One vector is turned by the same rotation once a tick. Each row is the vector after some number of ticks, and that number follows the row.
The counts run from 0 to 515.
[126 125 155 103  97 130 102 129 130 120  98 108 125 113 104  79 134 118
 168 169 123  90 158 113  95 136 155  71 173 153  86 127 181  99 132 153
 111 104 157  81 124 144 144 166 121 117 120 131 153 119 109 145 153 125
  84 133  57 133 128 173 110 137 100 112 134  99  72 127 153 126  71 126
 126 165 127  89 116 124 121 123 172 152 149 159 146 148] : 265
[141  73 116 107 111  64 117 102  96 143 116 109 140 136 127 102 137  92
 116 110 115 167 153  93 153 105 160 153 116 140 133 145 162 116 109 139
 139 164 134 122 130 155 115 156  77 136 118 127 121 137 137 125 104 119
 128 103 146 126 123 129 114 166 179 138 116  64  67 142 108 102 139 145
  93 156  87 157  97 130 100  72 116 110  97 102 109 161] : 313
[157 141 145 128 113 161 110 124  97 126  96 101 178  92 136 113 102 130
 144 124 126  81 173 107  86 110 159 133 138 113 121 162 153 128 134 161
 136  90 149 104 123 174 167 104 112 125 153  92 170 132  93  74 158 152
  89 116 140 162 156 148 123 194 120 128  81 114  84  97 145 154  80 116
 142 111 161 142 151 116 110  97 156 114 154 139 121 154] : 438
[138 109 171 142 103 129 139 118 131 118 102 102 110 115 168 151  89 153
 123 120 115  69 119 124 128  91  95 152  87 147 118 125 101  93 160 135
 120 166 131 119 168 107  99 115 107 118 124 118 143 122 109 178  80 138
 123 147 162 133 120 155 121 117 166 103 175 122 116 124  66 124 103 159
  90 130 100 153 106 158 164  61  87 155 112 114 126 170] : 114
[ 76 133 122  99 184 116  96 132 129 109 131 111 141 113 135  97 119 137
 138 114 124 141 126 118 133 177 166  73 134 132 143 138 101 117 111 130
 183 140 131 127 148 134  93 115 164 106 139 132 141 122 124 164 149 204
 103 124 125 110 128 153  80 134 153 116 221 119 144 131 115 121 133 143
 100 144 114 105  92  68 111 140 101 122 146 134 131 155] : 345
[129 112 149  74 105 110 115 107 112 182 175 133  97 137  90 117 108 105
 129 112 120 183 105  97 108 197 130 132 127 117 129 131 117 138 134 140
 153 116 105 117  91 184  92 142 144 193 140 167 108 169 116 174 172 158
 169 100 146 143  70 128 120 148 140 122 129 132 148 140 140 109 134 128
  99 140  90 103  93 111  81 112 154 118 109 130 121 137] : 512
[123 118 153 107  54  98 111  90 139 138 139 134 103 169 124 111  77 115
 137 163 122 146 103 104 143 107 139 108 133 144 124 135 126  94 140  78
  84 150 127  98 131 184 177 177  97 129 108 150  88 144 117 142 135  89
 102 140  95  81 145 120 100 115 167 125 109 137  64 178 158 163 124 142
 126 130 155  84 128 107 114 137 121 175 121 132 116 133] : 483
[141  97 156 148 128 119 106 117  84 129  82  94 152  86 106 161  88 132
 116  75  98  86 112  93  78 152 120 171 104  85 144 125 142 120 138 141
 145 143 150  87 167 166 122 122 103 153 135 144 173 125 104 146 109 120
 106 104 141 146 107 158 132 164 137 132 100 104 130 118 120 150 124 142
 104 109 139 137  90 141  74  63 155 110 112 140 114 200] : 103
[ 98 145 103  93 162 124 177 150 113 107 124 138 126  93 100 152 128 156
 113 141  94 124 146 132  77 126 193 137 114 115 123 137 126  99 143 131
 129 140 147  86 156 167 122 127 138 145 126 125 178 126 121 112 169  99
 104 114 112 150 130 136 117 159  90 138  52 114 107  99 174 113 158  95
 142  97 163 158 136 125 122  83 146  91 123 140 147 182] : 188
[115 163 172 137  74 151 107 133 128 116 148 150 126 127 114 102 135 140
 161 121 145 120 122 128 130 194 139  81 146 132 113 121 157 134 138 132
 140  54 153 111  81 160 152 134 122 122 138 170 170 134  96  85 151 152
 136 141  91 126 115 136 104 144 109 143 111 172 144 137 150 172  65 129
 131 110 182 111 144 113 147 134 152 126 154 127 126 104] : 254
[109  72 145 133  73 123  85 132  87  99  69 143 141 135  61 108 104 128
 174 122 130 116 118 129  75 171 122 157 134 114  98 136 156 133 121 125
 121 112 143 100 120 144 142 164 108 137  88 168  96 148  95  77 143 106
 119 106 110 166 149 114 152 128 139 133 107 147 110 170 153 180 106 175
  98 129 125 123 105 120 105 142 174 149 145 109 108  99] : 475
[116 161 154 109 112 137 108 149 126 141 179 116 130 101 124 135 131 103
 118 101 112 157 101 121 137 154 113 103  87  91 152 106 163 151 128 144
 180 111 106 136 104 168  77 154 114 153 132 157 152 115 122 157 128 135
 170 129 131 109  54 158 118 150 115 131 134 111 156 143 130 162 111 130
 122  85 128  78  62  86 127 111 165  97 121 106 124 165] : 508
[100 162 153 149  77 176 147 165 152  82 115 152  64 146 133 138 113 157
 141 130 139 108 138 138 105  92 154 110 113 168  83  92 149 123 169 187
 101 103 122 163 130 141 167 123  88 117 145 144 156 139 102  57 145 116
 150 142 119 160 132 143 107 131 122 115 114 135 144 118 141 151  82 156
 132  86 169 158 156 127 163 108 131 126 131 114 121 138] : 34
[115 102 121 123  93 113 113 150 111 101  68 138 121 147  77 100 101 139
 176  91 136 158 129 126 108 141 145 110 117 129 116  89 158 137 121 151
 109 146 122 116 143 161 165 174  86 128 118 161 109 132 112 101 135 101
 102 103 108 144 122 157 123 133 158 120 122 118 118 182 159 196 114 178
 121 111 152 100  88  97  95 138 160 125 130 108  90 141] : 477
[137  93 138  96 132 171 138 106  99 141 112 110 128 127  88 160 101 140
 108 157  92 115 110 141  75 144 145 141 112  95 136 154  94 121 154  82
 128 127 125  95 122 166 132 129 136 140 149 121 109 116 110 121 198 153
 114 101 116 173 125  99 144 127  67 101  73 123  71  82 166  81 165 109
 137 113  99 158 142 143 138  99 148 128 132 101 161 143] : 185
[139  74  98  86 124  91 122 129 112 133 111 163 143 117 113 107  75 128
 104  95  87 157  87  98 103 143 106 166 104  83 149 145 127 119  99 119
 144 164 118 145 144 167  92 164 106 150  94 131  57 134  86 156 133 121
 168  96 146 124 114 113 125 159 124 104 169  84 104 144  96 106 156 139
 115 103 101 124  84  97 113 110 142 120 102  78 112 140] : 308
[127 101 116  95 121 125 145 107 100 147 151 112 117 154 109 149 140  90
 103 182 133 155 156 115 132  88 151 138 134 126 101 178 146 149 165 142
 109 162 120 106 119 159 122 159 116 129 125 102  95 139 136 111 171  89
  89 112 122 157 158  73 124 138 138 143  34 104  58 145 164 125 185 141
 166 151 117 131 137 129 118  99 125 117 126 144 126  75] : 398
[ 84 165 142 153 112 183 154 183 154  68 131 159  77 131 141 138 114 153
 146 120 143  87 135 124 104 100 145 108 117 147 105 101 166 117 157 200
 105 106 134 147 145 142 146 123  85 123 119 143 159 140  97  78 136  99
 144 152 110 139 138 132 109 144  98 123 113 132 157 111 130 144  82 148
 134  73 178 145 145 119 174 108 136 137 149 134 106 126] : 35
[169 151 101 106 152 133 159 157 133  93 193 172 106 144 166 126 126 159
 127 125 128 128 158 125 161  97 129  93 121 137 130 139 130 146 165 159
 128 142 136 118 153 171 102 143  72 121 119 127 135 136 119 182 164 118
 128 165 127 119 148 137  97 160 107 143 142 119 168 149  97  92 167 129
 180  88 151 131 123 109 157  95 106  72 137 163 141 105] : 412
[131 138 107 102 139 114 165 139 125 128 148 107 137  95 158 137 167 159
 120 186 115 103 178 159 122  47 168 142  82 170  82 148 145  90 172 140
 114 135 143  97 127 102  97  99 124 125 138  75 153 129 154 118 137  97
 114 132 135 172 155 132 112 147 134 108  94 126 123 136 130 120 137 117
 157 102 134 154 149 144 158  59  89 105 148 141 145 181] : 198
[167 145  87 111 138 128 161 159 133 105 181 170  90 155 156 131 126 177
 125 103 126 142 160 147 149 100 151  92 120 142 131 104 133 142 176 171
 122 145 142 136 139 164 112 147  71 131 135 133 133 137 133 168 158 123
 136 145 139 133 125 155 106 161 122 147 123 112 169 143 113  99 170 142
 177  95 143 164 131 112 157  85 107  46 131 135 136 116] : 411
[ 86 150 143 116 125 131 151 140 134  74 172 160  98 183 116 136 158 135
 161 162 158 135 141 122 131 140 208 110 143 150 106 164 156  98 124 137
 136 130 161 111 136 112  99 142 131  99  96 136 146 142 165 145 159 118
 144 185 108 114 135 106 123 156 149 169 121 135 109 169 153  83 187 133
  85 169 126 156 116 125 156 126 142 122 122 127 155  93] : 158
[115 101 122 120  98 142 116 170 132 103  90 162 127 130  83  93 144 127
 158 115 129 163 133 130  92 153 151 118 150 117  94 107 200 153 103 177
 121 100 137 144  97 137 130 144 114 140  95 142  93 140 101  54 139 126
 139 102 122 165 123 120 151 154 116 131 105  98  98 146 145 141  97 174
 129 106  99 138  92  98 117 132 169 110 141  85 117  87] : 53
[ 90 118 117 142 111 109 104 126 172 108 109 168 119 127 143  86 110 141
 114  84 125 158 120 105 149 150 118 108 105 135 115 131 179 111  89 114
 110 125 135 109 118 116 138  87 135 118  98 168  97 142  92 100 105 162
 132 121 102 108 155 121 104 119 158  95 180 173 175 132  98 113 111 170
 159  58 151  75 121  80 148 131 111 177 156 107  89 112] : 462
[ 86 134  88 116 144 118 144 152 118 106 142 136 123 104 130 126 147 132
  98  96 135 136 169 124 158 107 138 135  82 129 119 131 161 147 127 179
 138 145 121 109 117 154 102  94 109 139 150 134 160 148 136  78 114 113
 127 105 134 183 162 103  98 145 148 142  84 132 197 142 106 131 142 133
 183  61 171 133 150 116 124  67  92 115 156 155  88 123] : 208
[ 50 140 144 107 148 113 111 132 100 103 136 139 151 106  98  98 146 129
 148 101 127 109 109 100 120 212 170 109 136 120 116 161 129 107  99 118
 189  96 161 111 116 139  98 130 151 114 140 148 178 138 108 125 150 174
 145 136 127 129 132 124  83 157 139 162 157 140 169 128 136 125 100  97
  77 161 157 163 119 121 130 115 132 105 133 129 127 139] : 341
[ 82 131 140 117 161 139 125 141 106  82 115 126 118 158 118 146  93  98
 121 122 149 119 107  83 149 129 138  98 138 112 164 140 113 129 119 139
 150 180 116 122 193 161 117 173 115  93 128 120 118 133 119 154 117 125
  68 146 129 108 155  96  82 132 132 170 162  84  69 140 121 157 141 170
  95 176 109  95  97 101  82 132 125 159 124 162 127  92] : 143
[119 108 131  97 116 149 152 124 109 134 116 134 119 125  92 149 126 152
 113 140  86 135 118 144  63 138 178 131 109 111 122 141 104 121 152  82
 127 133 127  98 123 170 152 135 128 150 161 124 117 119 110  97 203 149
 128  95 106 159 120 120 126 128  92  99  65 114  86  89 185  95 164  98
 121 101 121 176 147 151 136  93 144 111 117  90 150 185] : 186
[134 122 158 139  77 124 141 150 125 101 147 148 129 134 157 160 109 142
 129 155  95 106  88 119 111 109 106 112 116 107 132 129 158  89 181 111
 121 135 140 112 162 136 124 182  94 113  81 152 148  94 116 179 100  54
 129 175 122  64 112 141 123 128 124 148 141 121  96 163 136 203 111 144
 116 109 149 103 100 121 162 110 145 103 109 132 147 135] : 489
[ 96 127 135 118 137 144  89 152  89 132 115  68 159  75 119 117 130 117
 127 148 136  92 162 114  73 105 167 125 139 142 108 176 153 133 165 182
 147 132 132 139 104 163 136 120 150 113 151 124 162  92 104  92 169 139
  97 104  87 154 142 158 124 155 125 117  96  95  96 107 161 172 100 122
 154 126 169 129 153 106 143  94 124 133 156 131 133 148] : 15
[106  99 132 106 121 145  91 121 108 163 122  72 120 100 108  95 117 126
 125 147 132 128 154 129  95 118 154 122 134 150  99 177 115 145 175 149
 135 132 134 151  77 154 143 119 167 130 173 125 100  92 103 105 192 192
 110  92  95 165 132 157 136 115 153  81 125 116  89 108 151 134  96 126
 141 122 133 140 156 104 160  94  97 136 148 106 128 153] : 13
[ 73 122 168 113 124 164 108 145 104 131 114 119 135 125 113 122  89 122
 137 124 141 133  73 126 107 157 100 138  94 109 135 120  91 146 103 122
 181 141  85 182 117 141  81 155 149 121 137 137  71 133 106  97 136 176
 154 135 167 147 122 100 118 105 132 120 179 122 124 142 126 192 105 175
  80 133  96 108 103  92 123 144 129 154 127  69  93 110] : 135
[125 128 139  70 105 104 117 115 111 173 178 130 101 133  90  94 114 108
 150 138 127 175 135 102 124 185 158 126 131 130 112 128 128 134 120 146
 159 105 112 113  87 191 105 150 128 187 146 153 120 177 136 166 177 158
 156 106 136 139  87 129  95 155 160 127 121 119 147 138 141 118 133 121
  96 148 113 102  92  96  71 122 155 119 113 141 120 153] : 513
[185 107 126 108 110 140 135  96 144 145 181 162  94 152 155 111 128 151
  93 128 135 134 147 135 175 112 116 109 145 149 130 143 123 151 161 137
 105 125 133 144  90 165 111 136 108 117 141 108  81 142 113 154 164 173
 158 133 127 125 118 116 116 130 121 125 142 127 127 118  93  40 151 114
 168  96 107 153 146 127 197  80  87 106 126 107 138  77] : 415
[169 131 113 115 149 143 150 133 138 108 192 160 115 142 168 135 119 152
 103 142 133 110 146 121 162  98 107 102 142 137 139 159 130 149 174 154
 124 148 146 112 143 155  87 136  96 113 118 124 125 137 118 200 141 128
 139 166 122 124 159 117  99 153  99 140 131 118 152 135  77  69 167 117
 182 105 138 131 136 116 172  85  98  95 138 169 138  69] : 413
[149  97 159 121 112 143 102 116 156 136 121 145 106 141 102 101  93 138
 143 135 137 120 121 107 114 198 117  88 182 121 104 134 145 136 133 118
 104  90 144 101 124 147 134 141 147 138 101 166  97 170  87 181 173 187
  94 121  78 115 136 132 125 111 115 103 163 164 114 121 133  96 103 139
 140 142 105  87 106 110 123 142 156 159 148 157 147  73] : 261
[ 78  99 102  95 133 131 133 179  91 116 105 126 119 128  70 116 168 142
 126 155 113 176 140 157  92 137 169 116  97 140  89 123 141 146 150 151
 145 154 109 148 102 142  94 166 128 131 117 143  95 106 136  72 166 110
 123 100 118 154 106 115 148 125 115 105  95  93 114 153 183 164 151 157
 141 112 105 152 104  92 129 125 130  73 149  86 125 122] : 390
